[ 91  82 143 143 202] : j_140
[131 139 153 157 126] : j_477
[ 91 131 145 127 156] : j_668
which: [ 90 134 144 128 156] -> j_668
which: [131 138 153 156 125] -> j_477

[ 99 123 173 106 138 173 159  78 172 169 114 172 135 133 164  98 152 190
 151 126 140 143 138 162  94 153 149  83  92 142 117 157  62 117 156 115
 201 141 151 148 109 146 134 185] : j_616
[ 48 105  85  84  81 137 109 141 159 160  88 113  91 127 184  49 154 179
  98  83 179 177 104 103 117 114 194 104 105 220  94 155  70 166 166 120
 154  91 112 155  75 118 173 196] : j_312
[173 134 108 167 175 131 202 152  75 171 123 127 142 166 151  78 111 168
 164 174  59 153 127 158 111 165 144 141  71 127  91 101  89  95 144 137
 135 197 146  88 146 135 110  75] : j_932
[184 149 210 125 180 183 153  82 122 164 116 193 134 143 116 134 160 190
 212 120 117 147 133 179 121 193 102 144  94 100 152 124 119 111 178  81
 169 157 210 174 122 175 146 127] : j_904
[141 145 123 127 125 125 140 126 130 115 128 117 125 157 152  97 108 133
 138 136 130 133 131 114 123 119 135 143 123 122 124 121 122 133 129 125
 128 116 119 118 107 135 133 115] : j_617
which: [ 49 104  86  83  80 136 110 140 159 162  86 111  89 127 184  51 155 180
  96  84 179 178 105 102 115 113 195 104 105 221  94 155  69 167 168 120
 155  90 113 156  77 119 173 196] -> j_312
which: [185 149 211 124 180 182 154  81 122 164 116 192 134 144 115 134 161 190
 211 119 117 147 134 178 121 192 101 144  94 100 152 124 119 111 178  80
 169 158 210 174 123 175 146 127] -> j_904

[160  56 110 187]  j_654
[118 141 136  99]  j_12
[136  82 118 159]  j_595
which: [136  83 120 158] -> j_595
which: [160  56 111 188] -> j_654

[102 144  96 100 187 150  82 127 150 148 110 130 118 139 130 150 147 106
 147  59  92  96] -> j_472
[138 113 138 169  64 150 135 147  62 140 119 150 106 141 125 106 107 122
  83  85 125 126] -> j_308
[120 144  91 100 188 152  77 137 135 146 120 119 120 143 144 152 149 111
 151  61  87  99] -> j_722
[ 66 198 121 141  66  70 162 146 164  71 147 137 106 158 133 118 139 102
 125 112 184 198] -> j_92
[ 75 170 146 108  83 102 130 137 175  95 131 137 103 182 124 124 140 115
 154 140 161 164] -> j_112
[ 80 177 138 113  70  96 124 134 160 100 151 135 115 167 121 124 134 110
 144 136 161 169] -> j_371
[120 144  91 100 188 152  77 137 135 146 120 119 120 143 144 152 109 117
  70  85 138 150] -> j_190
[111 154  86 103 177 148  90 145 132 139 110 129 113 143 137 145 151 102
 144  82  99 103] -> j_58
[127 125 126 166  65 161 144 149  55 135 118 162 104 125 121 104 111 112
  77  85 118 128] -> j_835
[127 125 139 166  65 161 144 149  55 135 118 162 104 125 121 104 111 112
  77  85 118 128] -> j_215
[ 95 167 148 117  83  94 150 127 186 117 124 133 117 160 121 147 112  91
 106 136 140 166] -> j_182
which: [126 125 139 167  64 161 145 149  56 136 119 163 104 124 121 104 110 113
  78  85 118 127] -> j_215
which: [119 143  90 101 188 152  77 134 136 147 121 120 118 142 143 151 147 111
 151  59  84 100] -> j_722
which: [111 155  87 104 178 148  90 144 133 139 110 130 113 143 137 145 151 102
 144  82  99 103] -> j_58
which: [139 112 137 169  65 149 134 146  63 140 118 151 106 139 125 106 108 122
  84  84 126 123] -> j_308
which: [ 74 170 146 108  83 102 130 139 175  96 132 139 102 183 123 124 143 115
 155 140 162 162] -> j_112
which: [128 126 125 167  67 162 143 149  55 134 117 162 103 126 119 102 110 113
  77  84 117 128] -> j_835

[192  64 125  73 118 176 173 147 130  71  96 181 208 137 190  50 102  98
 201  81 126  43 112] = j_853
[ 62 192 166 169  61  82  48  61  52 129  74 113 212  54 151 170 136  45
  82 139 205  93 151] = j_797
[ 56 135 192  81 102 182 156  97 198  70 144 105 163 140  47 171 157 109
 123 203 124 188 201] = j_944
[102  98 144 146 108 176 133 137 215  94  52 169 165  78  72  78 149  70
 144  76 133 142 185] = j_928
[122 143 170 194 181  61  47 181 146 195 118  44 136 143  69 138 183 106
 134 159 206 149 149] = j_781
[136 197 199 144 167  52 117 182  95 163 141 198 208  55  83 210  95 170
  59 135  94 139 208] = j_383
[ 56 135 192  81 102 182 156  97 198  70 144 105 163 140  47 171 157 170
 123 203 124 188 201] = j_474
which: [ 61 191 166 169  62  83  48  62  53 129  75 113 212  56 151 170 136  46
  83 139 205  94 150] -> j_797
which: [121 142 174 193 182  62  47 180 147 194 117  44 135 141  68 138 181 106
 135 160 205 148 151] -> j_781
which: [102  98 144 146 109 177 134 137 215  94  52 168 165  79  72  78 149  70
 144  76 133 143 186] -> j_928

[ 51 108  93 152 123  86]  j_406
[ 44  56  99 203 136 156]  j_785
[ 66 103  91 146 101  38]  j_726
[ 79 145 134 108 198 118]  j_855
[ 86 165 156  96 204 148]  j_581
which: [ 85 165 156  95 205 148] -> j_581
which: [ 66 103  91 146 101  38] -> j_726
which: [ 51 108  93 152 121  87] -> j_406
which: [ 79 144 134 108 198 119] -> j_855

[180 159  94  62]  j_5
[206 152  98  57]  j_321
[165 122 111  79]  j_141
[175 146 102  81]  j_249
[186 154  88  76]  j_226
[181 154 112  70]  j_450
[157 168  93  83]  j_387
[174 153 112  90]  j_399
[155 181 116  91]  j_195
[157 195 123  92]  j_999
[144 161 121 102]  j_97
which: [176 146 102  81] -> j_249
which: [165 121 113  78] -> j_141

[ 40 214  40 212 212 213 102 114 102 212 107  41  40  40  40 134 215 108
  40 212 212 104  40  40  42 104  41 212] : j_775
[ 42 209  42 209 210 209 133 147 133 208 139  41  40  42  42 165 210 140
  40 209 208 135  42  41  44 135  41 209] : j_941
[ 62  64  61  68  70  67 219 220 219  68 219  60  58  61  62 222  60 220
 190  69  69 220  63  58  64 219  59  69] : j_366
[205  40 204  41  41  40 188 180 188  42 185 204 205 204 205 165  38 184
 217  41  42 187 205 205 203 187 204  42] : j_329
[195 191 197 187 185 189  34  34  34 187  35 198 199 197 196  33 195  34
  69 186 187  34 195 200 193  34 199 186] : j_909
which: [ 42 210  43 211 210 207 134 148 133 207 138  42  41  41  43 163 211 140
  40 208 209 135  44  41  44 135  43 207] -> j_941
which: [ 41 214  39 213 212 213 102 114 103 211 107  40  40  40  39 133 216 108
  41 211 212 104  39  42  40 104  42 211] -> j_775
which: [194 191 197 188 185 189  33  35  34 188  33 199 199 199 194  33 196  34
  69 185 187  34 194 199 193  35 198 185] -> j_909
which: [ 63  64  58  66  71  67 219 218 218  67 218  59  59  61  61 224  61 221
 191  67  68 223  62  60  63 218  56  68] -> j_366

[136 135 130 113 118 144 129 131 132 140 121 112 140 144 123  71 129  97
 120 106 135 114 132 117 126 134 122 114 114 120 110 116 137 124 127 126
  47 134 119 117 134]  j_635
[138 125 120 123 117 138 129 126 131 139 121 130 122 126 141 133 128 136
 125 129 135 120 123 117 126 134 125 129 117 128 128 131 135 133 131 126
 143 135 119 123 135]  j_146
[127 131 132 123 118 134 126 126 142 139 121 125 111 127 136 131 128 136
 128 133 135 128 122 117 126 134 131 129 117 128 128 131 137 132 127 126
 131 118 119 138 129]  j_935
[102 136 137 123 126 134 129 126 131 122 121 128 122 127 136 131 128 136
 123 129 135 121 123 117 124 124 127 121 135 128 135 131 137 132 127 157
 137 134 119 124 135]  j_543
[130 131 125 131 124 134 140 126 131 149 104 128 122 125 140 131 128 136
 123 129 135 134 129 120 126 134 127 129 131 134 122 131 137 132 127 133
 178 135 119 134 142]  j_397
[130 117 125 135 109 154 129 126 131 139 121 128 122 115 139 128 131 144
 123 123 135 110 123 116 120 134 106 129 117 138 115 131 137 132 127 126
 137 135 137 129 126]  j_949
[130 131 125 123 104 134 129 121 131 139 137 128 122 127 123 131 128 140
 123 125 135 121 123 131 126 140 127 130 117 128 128 131 137 132 127 126
 137 135 119 129 149]  j_936
[135 123 118 123 118 134 128 126 131 139 121 129 110 127 139 141 128 136
 135 136 135 121 123 117 126 134 127 129 117 128 128 131 133 141 132 126
 137 135 119 129 135]  j_675
[130 131 125 123 117 134 129 126 131 139 121 128 122 127 127 131 128 136
 123 125 135 121 123 138 126 134 127 131 117 128 130 131 137 132 127 126
 137 135 119 129 135]  j_761
which: [136 123 119 125 118 134 129 126 132 138 122 130 111 127 141 140 128 137
 138 138 135 121 124 116 126 135 128 129 117 128 129 131 132 142 133 127
 139 135 119 131 135] -> j_675
which: [127 132 132 123 118 134 126 126 141 140 119 125 110 126 136 132 127 135
 129 133 135 128 122 117 126 134 131 129 117 128 128 131 137 132 126 126
 131 118 119 138 129] -> j_935
which: [136 136 130 113 118 144 129 132 131 139 121 112 140 144 123  70 129  97
 120 106 135 113 132 116 126 134 122 114 114 120 110 115 137 124 128 126
  47 134 119 117 134] -> j_635
which: [131 131 125 123 104 133 129 121 131 139 137 128 122 127 124 131 127 140
 123 124 135 121 123 131 127 140 127 130 117 128 128 130 137 132 127 125
 137 136 119 129 150] -> j_936

[143 136 111 151 127 139 116 108 125 135 112 137  94 103 133 102 160  80
 122 130 113] -> j_374
[147 121 101 139 116 110 137 115 150 133 122 154 128 112 117 115 142 105
 126 138 127] -> j_972
[132  90 120  87 115  73 175 152 174 120 164 140 211 148  92 178  82 206
 138 151 152] -> j_603
[145 119 102 141 117 108 139 116 150 131 125 151 138 115 118 116 139 111
 129 141 128] -> j_390
[145 119 102 141 117 108 139 116 150 131 125 151 138 115 118 116 148  91
 121 136 119] -> j_85
[143 136 111 151 127 139 116 108 125 135 112 137  94 103 133  96 160  80
 122 130 113] -> j_688
[132  90 120  87 115  73 175 152 174 120 164 140 211 148  92 184  82 206
 138 151 152] -> j_416
which: [132  90 120  87 115  73 175 152 174 120 164 140 211 148  92 184  82 206
 138 151 152] -> j_416
which: [145 119 102 141 116 108 138 116 150 131 125 151 137 114 118 116 139 111
 128 141 128] -> j_390
which: [147 121 101 139 114 109 137 116 151 134 121 154 128 112 117 115 141 105
 125 138 128] -> j_972
which: [145 119 101 141 116 108 139 117 150 131 125 151 138 115 118 116 148  91
 122 136 119] -> j_85

[162 173 130  78 177  55  61 115 140 156 181 103] -> j_765
[198 192 143  83 207  41  59 161 181 171 204 112] -> j_583
[ 37  48  95 157  30 210 186  70  50  68  35 126] -> j_429
which: [ 36  49  95 157  30 210 187  71  50  68  35 126] -> j_429
which: [198 191 142  84 206  42  59 161 180 172 203 111] -> j_583
which: [163 172 129  77 178  56  61 115 141 154 180 105] -> j_765

[199 173 141 219 119 157 113] -> j_681
[114 219 146 202  95 158 144] -> j_745
[159 202 142 220 105 162 132] -> j_4
[211  88 158 135 176 103  71] -> j_886
[223 140 145 201 138 145  93] -> j_696
which: [116 219 147 202  95 159 145] -> j_745
which: [156 203 142 220 107 161 130] -> j_4
which: [200 171 141 219 120 158 112] -> j_681
which: [224 139 143 201 139 144  94] -> j_696

[161 137  82 112  78 127 128 154]  j_391
[150  93 114 142 129 120 163 109]  j_210
[105  35 182 184 201 143 209  96]  j_332
[105  35 182 184 201 134 135 145]  j_587
[113 176 122 106 109 117  45 129]  j_219
which: [150  93 114 143 131 120 164 109] -> j_210
which: [112 174 121 105 110 116  46 128] -> j_219

[108 120 106  96 109 108 130 124 134 143  97 146 117 135  62 146 117 135
 185] -> j_612
[128 125 142  91 146  92 100 172 126 103  86 134 128 106 128 142 104 111
 138] -> j_525
[117 122 133  92 147 106 107 175 130 104  85 130 130 115 125 143 118 110
 144] -> j_814
[136 116 103  97 129 134 128 156 140 122  89 132 126 144  88 146 144 119
 176] -> j_896
[149 111  97  97 148 124 129 187 147 104  82 118 137 155 111 145 173 106
 170] -> j_618
[114 115 105  96 140  48 125 175 142 110  85 125 132 145 105 145 154 111
 168] -> j_683
[116 116 101  96 128 135 129 154 140 124  90 133 126 145  85 146 144 121
 178] -> j_421
[123 116 114  95 145 102 119 177 140 106  84 125 133 137 114 144 145 109
 160] -> j_468
[127 115 109  95 148 153 121 184 142 103  83 122 135 142 116 145 155 107
 161] -> j_96
[123 116 114  95 145 102 119 177 139 106  84 125 133 137 114 144 145 109
 160] -> j_827
[117 121 126  94 140 115 112 167 132 110  87 132 128 123 113 144 122 114
 153] -> j_93
[125 121 106  96 108 129 129 122 133 145  97 147 116 134  61 146 114 136
 185] -> j_979
which: [108 121 106  97 108 108 130 123 135 142  98 146 116 136  63 146 116 135
 185] -> j_612
which: [114 115 104  96 140  47 125 175 141 109  85 125 132 145 105 145 154 110
 169] -> j_683
which: [127 115 108  96 147 155 121 185 142 104  85 122 135 142 117 145 154 106
 160] -> j_96
which: [123 116 114  95 145 102 119 177 139 106  84 125 133 137 114 144 145 109
 160] -> j_827
which: [124 119 105  96 110 129 130 123 132 145  98 145 117 134  61 147 112 134
 185] -> j_979

[211  51 204 209] -> j_864
[ 55  38 199 214] -> j_232
[207  51  54 207] -> j_553
[ 56  38 198 215] -> j_594
[211  51  50 207] -> j_156
[212  51  49 206] -> j_117
[ 56  51 198 215] -> j_943
[212  51 209 206] -> j_973
which: [211  51 204 210] -> j_864
which: [211  51 208 206] -> j_973

[204 152 151 117  66 147 112  94 140 174  53  73 151  69 195 196 137 137
 161] : j_225
[ 70 102 134 142 167 160 159  47 118 121 191 113 103 139 188 139 109 140
  46] : j_389
[ 70 102 134 142 167 160 159  60 118 162 191 113 103 139 188 139 109 140
  46] : j_875
[126 148 100 132  51 110 192 115  54 128 105 158  99 133  80 157  60 150
 165] : j_871
[105 154  53 185  87 166  59  71 208 108 164 153  53 104  54 104 190 180
 139] : j_666
[ 49 193 155 109 179 209 148  53  96 194 110 186 120  73 157 106  57 191
 179] : j_151
[105 154  53 185  87 166  59  71 208 108 164 153  53 104 145 104 190 180
 139] : j_503
[126 148 100 132  51 110 192 115  54 128 105 158  99  94  53 159 172 169
 134] : j_199
which: [105 153  53 184  86 166  61  70 207 106 163 154  52 103  54 105 191 179
 137] -> j_666
which: [ 49 195 155 110 182 208 149  53  97 194 110 187 120  74 158 106  62 190
 181] -> j_151

[160 154 174 156  87  86  87] -> j_39
[175 180  94 178 165 165 165] -> j_14
[107 104 195 105 139 140 139] -> j_34
[193 193 119 193 107 107 108] -> j_983
[159 160 140 159 131 131 131] -> j_155
[146 154  97 150 204 205 204] -> j_81
which: [160 153 173 156  87  86  87] -> j_39
which: [146 153  96 148 204 203 205] -> j_81
which: [175 180  94 178 165 165 164] -> j_14

[224 223  90 223  89  88  89 172 161] = j_418
[195 194 111 195 110 109 110 171 164] = j_859
[184 187 153 187 151 151 152 138 134] = j_425
[130 131 174 131 173 172 173 153 155] = j_354
[213 216 140 217 137 136 138 131 125] = j_582
which: [225 222  90 222  90  89  90 173 161] -> j_418
which: [185 187 153 188 151 150 151 138 134] -> j_425

[164 103 127 136 133 172 136 120 118 123 118 102  94 127 140  92 123 112
 126 117 120 119 138 100  76 101 144 131 122 122  63 108 165 128 117 172
 131 149 122 106 113 136 146  86 124 118 113 150] -> j_746
[107 123 125 153 144 165 135 160 119 120 105 131 116 158 106 115 147 149
 132 158 131 120 105  86 129  97 100 148 109 133  93 141 125  53 107 136
 120 139 105 109 116  94 147 104 123 108 110 144] -> j_386
[147 116 136 153 117 156 112 120 122 154 131 146 144 132 138 164 128 100
 120 112 105 136 146 125  92 123 113 126  94  98 110 121 160 127  76 152
 160 127 125 127 169  90 169  89 102 171 140 131] -> j_562
[ 78 136 131 146 148 170 142 125 110 103  96 169 124 161 127 151 139 140
 141 110 140  93 126 105 103 123 132 154 144 157 108 138 135 140  97 139
 124 112 110 127 161 124 162 100 110 163 132  88] -> j_454
[134 125  89 144 127 100 125 135  87  95 120 123 104 126 147  98 136 110
 158 139 155 124 154 117 102 143 163 115  96 146 145 149  99 138 162 173
 101 154 118 130 171 157 137 127 105 125 132  92] -> j_924
[131 111 137 160  86 104 105 123 124 176 116 108 144 120  97  76 173 126
  91 153 120 136 141 149 110 109 126  77 133 158 119  98 103 150 134 147
 101 146 138 115 125 147 108 121 148 130 129 138] -> j_627
[151 121 117 144 110 139 118 101 130 135 128  88 111 114 165  98 143 120
 131 128 134 118 142 164  72 156 165 108 115 153 107  87 123 135 129 152
 174 132 133 163 164 148 104 128 158 122 130 110] -> j_224
[113 120 129 155 116 139 139 177  96 133 102 160 123 154 100 116 125 119
 105 122 130 118 130  99 101 128 143 117 133 170 130 114 113 128  78 121
 106 125 120 150 133  91 146  79  95 163 112 104] -> j_299
[161 111 137 115 123 111 133 144 129 131 140 104 119 116 101  80 115 123
 115 135 108 145 132  96 142  93 122 105 138 110 124 123 132 139 152 118
  78 150 124  93  56 138 121 122 118  98 123 179] -> j_569
[104 124 130 158 118 120 103 124 131 161 122 134 155 134  97 132 181 145
 120 172 122 144 123 127 154  95  69 118  94 112 117 151 111  76 128 151
 110 141 128  87 141 116 142 139 137 117 136 153] -> j_290
[166 109 136 148 112 165 113  99 138 154 127  93 118 117 147 108 147 114
 119 123 103 128 143 137  74 110 124 116 108 109  68  93 158 126 107 165
 162 141 127 111 133 131 140 105 145 130 132 160] -> j_712
which: [107 123 125 152 143 165 134 160 120 120 106 131 116 158 106 116 148 149
 132 158 131 120 105  85 129  97 100 148 109 132  93 142 125  53 107 136
 120 139 105 109 117  94 148 104 124 109 110 144] -> j_386
which: [104 123 130 157 118 120 103 124 132 161 122 134 155 133  96 133 180 145
 120 172 122 144 124 126 155  96  68 118  94 112 117 150 111  76 128 151
 109 141 128  87 141 116 141 140 137 116 136 153] -> j_290
which: [148 116 136 154 117 156 112 120 121 154 130 147 143 132 138 164 128 100
 121 112 105 137 146 126  92 123 113 125  94  98 110 121 161 126  76 152
 160 127 125 127 169  90 169  88 103 171 139 131] -> j_562

[214  65  73  65 212  69 104 104 104 103  84 218  87  40 212 212  66 147
 105 103  67] -> j_223
[214  65  73  65 212  69 104 104 104 103  84 218  69  40 212 212  66 147
 105 103  67] -> j_803
[214  65  73  65 212  69 104 104 104 103  84 218  69  40 212 212  66 103
 105 103  67] -> j_40
which: [214  65  73  64 212  69 104 103 103 102  85 218  87  40 212 212  66 148
 105 103  67] -> j_223
which: [213  66  74  65 212  70 104 102 104 103  84 217  68  40 211 210  66 101
 105 103  67] -> j_40

[109 131 184 123 112 174  99 120 106  89 183 130  51 104 106]  j_547
[134 136 135 127 124 148  82 115 132 138 125 136 159 111 132]  j_100
[109 131 184 123 112 174  99 120 106  89 183 140 142 147 133]  j_102
which: [110 131 184 124 112 174  99 119 105  89 184 139 142 147 134] -> j_102
which: [134 136 135 126 123 147  83 115 131 138 125 136 159 110 132] -> j_100

[155 145 120 146 116  94 157 126 143] = j_250
[144  99 112 127 137 158 121 136 133] = j_727
[120 133 160 159 130 104 100 125 130] = j_946
[132 128 146 133 142 115 213 109 141] = j_996
[132 128 146 133 142 142 213 109 141] = j_604
[ 97 127 111 120 140 121 179 121 122] = j_401
which: [132 128 146 133 142 143 213 109 141] -> j_604
which: [121 133 161 160 131 104 100 125 130] -> j_946
which: [131 128 146 132 142 114 213 109 141] -> j_996

